In the rows, zero is written as 128.
Rotation paths and how fast each direction turns (degrees a step)
Each turn is a multiple of 5 degrees from 10 to 175, or 0.
Each row of a path follows its step; steps can be skipped.

step 1: [127 127 124 129 120 127 130 128 132 133 129 129 130 135 123 122 123 118
 134 132 135 129 131 133 125 121 146 114 126 142 122 132 129 132 125 135
 118 118 120 124 138 135 128 141 125 131 126 139 128 130 128 131 137 139
 128 115 124 125 131 129 124 130 122]
step 3: [119 125 132 119 116 129 130 120 132 123 127 135 130 140 121 126 133 140
 132 129 125 130 138 132 123 120 133 138 129 130 127 137 119 137 118 130
 135 119 135 132 135 129 131 125 125 128 116 129 125 119 118 129 135 123
 137 123 123 129 137 129 125 136 130]
step 4: [127 126 122 127 121 136 133 129 128 126 124 120 119 136 121 114 138 118
 123 138 122 130 128 131 127 128 133 130 130 117 121 124 123 126 133 124
 120 125 136 129 136 142 112 136 124 129 120 133 129 122 129 138 126 119
 125 118 124 122 122 123 128 131 123]
step 8: [123 136 126 116 124 127 132 120 118 128 121 144 126 137 125 133 139 124
 132 135 123 135 139 127 125 140 130 121 125 120 131 134 124 139 116 134
 125 125 126 128 136 125 127 131 121 134 127 136 124 132 138 132 136 135
 130 118 125 126 131 124 123 133 130]
step 10: [129 127 122 131 116 124 118 127 135 127 128 131 133 144 124 130 134 123
 114 133 117 132 131 137 128 138 127 135 131 130 128 132 121 131 128 135
 119 124 137 125 125 116 136 132 139 128 122 127 127 124 124 130 124 123
 129 123 133 126 129 134 131 140 138]
step 12: [122 140 124 130 121 121 138 140 132 128 121 136 126 131 129 130 134 125
 129 121 130 137 120 127 125 127 127 131 126 122 124 128 121 121 125 133
 118 115 133 119 132 128 126 135 130 124 136 120 130 126 133 131 124 124
 135 120 134 119 114 133 111 127 128]
step 16: [121 135 132 119 119 127 133 125 129 125 122 129 122 122 130 134 143 126
 124 130 129 136 137 127 127 121 127 142 120 136 133 131 120 137 118 125
 123 128 131 139 131 135 129 120 127 131 126 139 124 124 114 129 120 119
 134 124 132 118 122 124 128 129 127]
step 25: [127 139 130 133 125 121 138 127 117 129 121 132 122 125 124 127 135 122
 136 116 132 124 125 128 135 132 127 134 132 124 124 125 128 113 130 128
 115 127 125 116 124 125 121 127 125 127 122 123 124 122 132 140 129 132
 127 113 136 124 122 113 122 130 128]
[127 128 130 126 128 126 127 124 126 128 127 128 127 128 130 131 130 129
 127 126 129 130 128 129 128 129 127 128 131 129 127 127 128 134 127 128
 131 128 128 129 125 129 130 128 126 130 128 129 129 128 129 128 126 128
 125 130 126 126 128 129 128 131 129] : 135
[129 131 128 129 127 129 130 127 126 128 127 128 127 127 126 131 129 129
 127 129 129 127 128 128 124 125 129 129 127 124 130 127 125 130 128 128
 128 129 129 130 128 127 124 130 129 130 131 129 130 129 127 130 130 128
 128 129 126 126 128 129 126 126 128] : 90

step 1: [113 127 125 121 134 127 128 139 132 130 129 120 131 139 129 122 125 127
 132 126 133 123 137 125 124 119 135 129 130 138 138 142 127 128 132 125
 119 127 130 118 122 117 121 132 133 139 122 137 122 102 128 130 129 127
 131 125 126 128 133 126 131 128 136]
step 2: [130 125 127 124 120 134 131 126 126 126 140 123 131 141 107 122 142 125
 130 114 127 136 132 128 128 133 121 132 130 139 129 133 125 131 126 132
 127 134 129 122 128 126 143 134 124 120 121 131 124 112 123 134 122 127
 128 127 129 128 125 118 118 126 141]
step 3: [126 124 121 128 122 114 128 129 134 129 139 120 122 131 132 124 133 134
 125 122 131 130 125 128 143 123 129 122 110 130 125 132 133 131 130 122
 124 131 131 125 127 132 151 131 136 129 113 135 124 118 126 120 128 130
 127 130 119 128 119 132 139 132 133]
step 9: [128 124 125 122 130 130 126 129 123 134 129 116 125 120 129 123 122 134
 125 134 128 123 134 136 138 129 137 124 119 131 140 133 126 126 131 123
 127 134 129 120 127 135 141 136 124 122 121 140 118 111 116 122 133 129
 124 126 111 138 136 119 132 121 131]
step 10: [123 124 132 122 116 130 122 142 129 123 141 122 131 134 119 121 130 132
 134 120 132 125 135 132 130 123 128 120 132 133 127 136 123 132 129 131
 123 125 126 109 145 121 124 138 128 127 127 130 123 121 121 123 141 125
 143 122 125 125 126 131 134 116 132]
step 14: [123 114 128 120 124 126 133 129 121 122 136 129 126 136 132 120 128 133
 133 129 127 133 127 131 129 120 131 125 123 141 129 127 136 141 128 126
 134 127 128 121 136 128 148 132 131 128 117 123 123 116 141 122 124 136
 120 120 121 138 127 119 130 128 142]
step 21: [115 131 129 126 126 137 131 134 131 126 133 115 124 134 124 114 130 133
 130 125 115 132 131 126 119 128 128 124 128 130 137 150 121 124 132 120
 117 131 128 116 142 124 128 134 138 123 125 133 123 116 120 124 131 130
 126 129 121 136 127 125 124 129 125]
step 22: [136 128 130 132 125 125 134 128 124 122 146 126 117 138 118 125 132 134
 128 121 129 135 137 126 135 129 128 123 119 139 127 136 135 127 133 132
 123 123 136 117 132 120 132 125 121 139 128 137 113 117 129 133 122 127
 125 123 120 122 126 125 123 114 137]
[128 127 127 126 125 129 124 127 124 127 129 129 126 127 127 130 131 126
 126 126 127 129 128 132 126 129 125 126 127 127 129 126 126 124 127 128
 129 128 127 128 128 129 126 131 127 130 126 129 128 128 129 128 128 129
 130 127 129 126 129 129 128 128 129] : 140
[125 129 128 125 130 127 125 126 130 129 127 128 131 128 128 128 128 127
 130 125 129 126 128 129 128 127 128 127 132 126 126 130 125 127 126 129
 125 129 129 128 129 130 127 130 127 128 129 129 129 128 128 126 126 125
 126 126 127 130 130 130 127 127 128] : 130
[129 129 126 127 126 124 127 128 132 130 129 130 128 128 130 130 131 127
 129 127 129 128 127 129 130 129 125 129 128 126 129 129 125 131 128 125
 129 127 131 126 128 129 128 127 128 130 129 126 128 131 127 127 127 130
 127 131 130 127 127 129 129 129 131] : 90
[128 129 125 126 126 130 130 129 127 129 129 128 128 126 127 128 131 128
 128 130 125 125 125 129 127 129 129 126 126 129 125 130 128 126 127 125
 128 129 128 128 125 130 128 127 130 125 128 126 129 128 128 128 128 126
 124 128 127 129 126 128 130 127 125] : 120
[128 129 132 126 128 128 127 127 129 128 125 130 132 127 126 127 128 127
 127 127 128 127 129 129 129 131 128 130 128 128 131 128 127 128 128 128
 129 127 129 125 124 126 130 126 125 127 126 128 127 127 128 131 131 127
 126 128 128 126 129 128 130 129 127] : 100
[129 128 128 129 129 127 127 130 128 127 130 129 130 129 126 127 129 127
 128 130 128 125 126 130 128 127 127 125 132 130 125 127 129 129 130 131
 131 126 130 128 127 125 125 129 126 130 129 125 129 125 129 129 127 128
 128 127 130 128 128 126 128 127 130] : 120
[128 130 126 129 127 126 128 130 131 128 126 129 128 126 127 128 128 127
 129 127 130 127 129 130 127 128 128 127 128 128 126 128 129 126 127 130
 129 126 126 127 131 128 131 125 128 129 127 130 131 126 127 129 126 127
 131 128 128 125 124 131 128 129 126] : 145

step 0: [127 132 128 129 126 147 123 120 125 128 135 129 132 120 120 119 135 122
 127 129 128 120 119 130 125 134 127 126 132 135 127 123 132 125 113 122
 123 127 128 136 150 118 128 131 128 133 124 118 124 136 129 123 125 133
 138 134 129 126 125 119 129 128 131]
step 1: [134 122 121 121 132 130 127 131 135 132 125 144 121 130 135 124 128 120
 123 135 127 129 139 130 114 130 134 128 136 124 120 123 124 127 125 118
 122 141 130 129 118 119 138 128 138 125 130 135 134 117 134 126 128 121
 126 131 134 139 124 121 128 132 132]
step 3: [132 135 118 136 116 135 123 127 133 121 131 132 139 136 130 121 139 124
 120 127 132 119 120 126 137 118 127 129 125 125 127 115 135 137 131 124
 133 133 129 126 127 129 143 132 125 129 123 130 133 119 117 130 126 119
 134 128 128 128 122 117 121 123 128]
step 11: [130 116 136 131 123 122 123 127 141 133 122 141 129 135 134 127 142 127
 132 130 133 122 127 140 116 126 129 130 134 133 127 123 141 123 131 126
 135 123 134 127 135 116 136 129 123 123 137 130 130 125 129 129 133 129
 132 118 139 136 126 125 117 125 129]
step 17: [136 117 133 125 110 141 119 132 133 135 120 136 127 125 131 128 135 124
 126 128 130 125 133 131 121 133 124 134 132 120 137 137 126 123 118 124
 132 127 137 134 128 123 127 133 131 129 150 127 122 122 130 129 136 128
 128 128 128 133 137 124 128 124 121]
step 20: [128 125 115 138 125 130 125 118 143 137 116 143 124 133 121 139 125 128
 127 130 139 123 138 121 131 127 133 119 132 127 125 129 120 133 129 135
 133 131 121 142 135 126 136 131 132 133 134 128 138 126 133 126 123 130
 127 132 134 133 122 126 129 132 120]
step 24: [134 130 115 127 116 138 130 129 135 126 131 138 129 136 127 117 134 133
 122 135 135 136 133 131 125 123 136 127 120 133 121 114 139 135 128 132
 131 130 123 132 127 119 127 126 114 128 133 139 124 129 129 133 125 119
 123 130 135 132 136 121 134 127 116]
step 26: [132 116 115 133 133 131 119 120 139 136 123 137 138 140 119 127 126 132
 135 125 134 123 119 127 120 121 131 131 144 119 120 134 124 127 130 125
 121 132 124 126 139 126 131 125 126 126 133 130 126 120 129 130 122 119
 137 135 129 131 125 127 123 119 128]
[129 129 131 128 127 132 130 127 129 130 127 128 129 128 124 126 131 128
 126 126 129 129 128 129 128 126 126 128 128 129 129 127 124 132 130 129
 129 126 127 128 130 128 127 126 125 131 129 130 127 129 125 126 127 129
 127 128 127 129 128 129 125 127 130] : 120
[126 130 130 129 128 128 128 129 133 130 129 130 124 128 129 128 128 128
 128 129 128 128 127 129 130 130 126 129 129 127 127 127 129 126 131 130
 128 128 125 128 124 127 128 128 128 130 128 126 128 127 127 128 128 132
 124 129 130 129 126 127 127 128 128] : 155
[125 129 129 130 128 126 128 128 127 127 126 128 131 129 130 129 128 129
 129 127 132 127 128 126 128 127 126 130 129 128 129 127 127 131 129 129
 127 129 124 129 128 127 128 126 126 127 130 125 130 128 127 128 129 125
 127 131 128 125 125 128 130 127 127] : 65
[130 127 128 128 127 128 127 127 128 129 126 128 126 129 127 126 129 127
 128 126 127 131 129 128 130 132 127 127 126 129 129 127 129 130 126 129
 126 125 125 126 127 128 124 128 129 129 128 126 128 125 127 131 129 127
 133 129 131 128 129 130 131 129 128] : 145
[125 126 128 127 126 126 131 129 126 129 128 128 125 132 128 128 130 128
 130 130 132 129 128 129 131 129 129 128 128 130 128 125 127 127 128 129
 129 126 132 127 127 127 127 130 126 129 128 129 127 130 127 128 125 127
 128 126 128 126 128 127 130 126 127] : 115
